Where one turn sends some rows of the set: a few examples, then the rows asked:
K657: [-24  24   8  14  -9  -2 -19  -2  12  26  10  32  21 -17  -2  31   3  -2
  19 -19  -9  20  -3  10  18   1   1]
K97: [-28   0  11 -10  -1 -17 -22 -12 -12  27  13   8   0 -16   6  36 -19   5
   4 -15 -17  13   4  19  11  -5  29]
K951: [-27   2  27  -7   1 -11  -4   8 -14   8   5   3  19 -23  -9  18 -17  12
 -17   7  -4  -7  12   2 -21 -20   1]
K400: [-23  12   5   8 -10  -3 -17  -3  17   5   2  18   9  -6  -1  26  10  11
  15  -4   5  40  -5  -2   6  -6  11]
K297: [-13   7  11   3   1  -5 -11   4  25  -1  14   5  26 -13  -6  23   2  12
 -14  36  -5  -3  -1  -4  -2  -3   2]
K673: [ 14  36  16  -8 -14  -7   4  -9  -4  12  13  -1  15   1  10 -33   6  -1
   4   5 -13 -29  12   2 -16 -14   7]
K781: [  9  31  20  -4 -10 -16   0  -7 -32  13  16  -6   2  -3  19 -19   6  -2
   8 -17 -24 -24  18   8  -6  -9  22]
K125: [-17  11  11 -13  -4   5 -17  -7  25   8   4  23  35 -10  -6  19  -1  10
 -16  20  -6  17   0   1  -6   1  -3]
K426: [  5  27  13 -10 -17 -12  12  -6 -14  19  -2  -7  17   9   1 -30  19   2
   2   2 -28 -23  13   7  -6  -8  10]
K218: [-24  10  16   0  -5   5 -18 -20  28  18  16  14  27   2  -4  21   0   6
 -12  21 -10   5 -16  -6 -15 -14   3]
K304: [-18   0  13  -3   8  -8 -13  -5  -3  35  13  18  30 -15  -8  19 -22   2
 -19  21 -20 -20  -1  11  -6 -16  12]
K490: [-23  13   6  17  -4  -9 -15  -6  23   2  15  17   4 -17   6  35  16   1
  14   7   3  18   2   0  21   8  18]
K552: [ 14  39   3  -4 -17 -14 -10   0 -19  17  21  15   1 -11  24 -14  28  -6
  26 -11 -31   0  14  -1   3 -12  12]
K418: [ 16  30  11  -5 -10  -9  -5  -5 -27  26  14  -6   2   5  15 -22  10   6
  19  -5 -25 -20  18   9   0 -10  28]
K85: [  5  33  13 -16  -6 -16   6 -12 -11  12  13   4  20  -8  19 -35  12  -3
  13   8 -23 -25   2  -1 -10 -15   6]
K639: [-27  18  10  10 -13   3 -26 -18  22  22  18  19   9   0   3  36  10   1
  12  -8 -10  26 -13  -2   2  -7  11]
K891: [-32  21   3  10  -1   1  -8  -2  11   6  10  19   1 -28   3  38  16   2
  20   2  -1  17  11  -3   9  -4  27]
K307: [-30   3  11   0 -12  -6 -20 -11  -9  37  21  11   0   5  -5  34 -13   4
   8 -24 -16  17   5  11  -5 -11  21]
K502: [  8  28   7 -13  -8 -21  -1  -8 -29  22  20   5   2 -10  23 -22  10  -6
  17  -5 -33 -21  13   4  -4 -18  21]
K488: [-20 -14  10  -9   3 -15 -10  -4 -11  20   5   1  10  -3  -5  18 -21  14
 -15  18  -7   3   1   6 -14 -23  25]
K608: [ 11  37  16  10 -20 -18 -12  -9  -8  15   5   2  -5  -5  23  -9  41  -5
  13  -5 -32  -4   1   2  14 -11  16]
K568: [-23  -4   9   4 -12 -11 -20  -4 -15  31  13  21  -5 -25 -13  32 -11  -5
  18  -9 -15  10  10  19   7  -4  23]
K99: [-24   3  11  -2   3  -5  -8 -13  23   3  -2   6  24  -7  -2  13  -3  15
  -5  26   5  13 -17  -5  -7 -15  10]
K222: [ 10  33  13  -5 -14 -16  -1  -9 -20  22  19  -3  -5  -2  16 -22   1  -4
  17 -15 -19 -26  17  10  -5 -15  26]
K119: [-29  -3  14   8  -8 -21  -9   0 -14  17  15   9  -3  -9  -1  30 -10   3
  10 -23   1  13  19  15  11   5  18]
K570: [-19  -6   3   2 -10 -12 -18   5 -18  23   8  12  -4  -4  -4  32  -8  11
   5 -13  -8  31  13   8  -1 -14  25]
K155: [-26  -5  15 -10  -5  -3 -12 -13  -4  33  18   6  19   9 -12  20 -22   9
 -16   5 -17  -5   0   6 -23 -18  13]
K26: [ 18  42  15   6 -17  -9 -17  -2 -16  17  15   0  -1  -1  23 -14  26   5
  27 -13 -22  -2   9   3  10  -8  16]
K759: [-16  14   8   2  -8  -4 -33  -8  14  14  13  27   8 -19  10  41  10   2
   0   1 -13  32   0   4  13   0  14]
K14: [  2  30  14  -3 -16 -22   2  -8 -22  23   3 -12  -3   1  12 -16  20   1
  19 -16 -33 -17   6  12   9 -11  24]
K265: [ 17  45  10   7 -20 -10 -14  -7  -7  16  22   6 -11  -8  24 -11  22  -7
  24 -14 -19  -8  12   2   6 -12  21]
K567: [ 10  45   8  -7 -15  -8  -2  -6   1   6  14  14  19 -10  21 -27  29  -3
  22   1 -22  -4   3  -6  -3  -9  -3]
K978: [-18   5  19  -1  -6   0 -15  -6  22  10   4  18  29 -26 -19  13  -6   4
  -1  28  -6   0 -13   4  -8  -6  -8]
K393: [-29  -2  15 -24   3  -9  -5 -11  -1  20   4   4  28  -6 -11  14 -30  13
 -11   4 -10  -2   3  16  -8  -4  12]
K291: [ 14  30  18  -5  -8  -6   0 -14 -12  17   7   1  17   6  16 -35  15   3
   4  13 -15 -26  11   2  -7  -9  16]
K91: [-18   5   7   3  -6  -9 -18   7 -20  43  16  24  14 -13  -8  33 -18   1
   2 -16 -23   3  16  18   5  -9  13]
K982: [-19 -10  19  -6  -1 -18  -5   9 -12  13  14  -2  18  -5 -13  19 -24  14
 -18   7  -7  -8  16  10 -11  -6   2]
K141: [ 17  43  22   6 -15  -4 -12 -11   0   9   8   7  14  -1  24 -28  31   3
  13   5 -13  -7   2  -5   2  -7   4]
K205: [-21  21  13   1   4   4 -10   8  20  -3   9   5  22 -29  -5  29   7  15
  -4  28  -7   3  -1 -10  -8 -16   4]
K279: [ 11  42  12   9 -15  -8  -8  -9 -17   8  18   8  -5  -7  27  -9  29  -8
  19 -18 -21  -5  17   1   7  -2  24]
K381: [-39   2  17   2  -3 -13  -1  -2 -22  17   7  16  -1 -23   0  27  -8  -1
   5 -18   2   8  24   7  -3  -9  23]
K903: [ 16  49  11   4 -11   2  -4  -7   5  -2  14   6  14  -5  20 -17  34  -3
  11   6 -19 -10   8  -7  -1  -2  11]
K733: [ 14  38  19  -8  -7  -6   4  -5 -10   2  13  -8  20  -2  13 -27  11   4
   0   6 -22 -29   9   0 -14 -10   9]
K800: [-25  20  15   8   4  -1 -13 -15  28  19   6  25  37 -20   0  19  -2  -1
   0  18  -6  -5 -19   2   8  -6   0]
K16: [ 15  35  14   2 -21  -9  -2  -7   0  11   0   7  14   2  12 -22  41  -3
  -3  13 -28  -9   7  -4  -2  -9   3]
K873: [-24 -12  20  -8  -4 -12  -9  -8 -11  26   7  11  16 -22 -20  12 -27   1
  -4  12 -11 -12   2  17 -11 -10  10]
K7: [-17  14   8  11 -15   1 -27  -2  18  15  11  27   8 -29 -11  32  10  -2
  21   7 -10  22  -5   5  10   0   5]
K96: [ 21  48  13   5 -19  -3 -10  -6  10   6  16  11   9  -5  19 -22  26  -4
  10   6 -14 -12   7  -7  -6 -12   3]

K891 moves to K381
K26 moves to K418
Now find these:
K155 moves to K218
K279 moves to K781
K16 moves to K608
K567 moves to K552
K673 moves to K96
K800 moves to K657
K978 moves to K7
K400 moves to K570
K490 moves to K119
K97 moves to K393

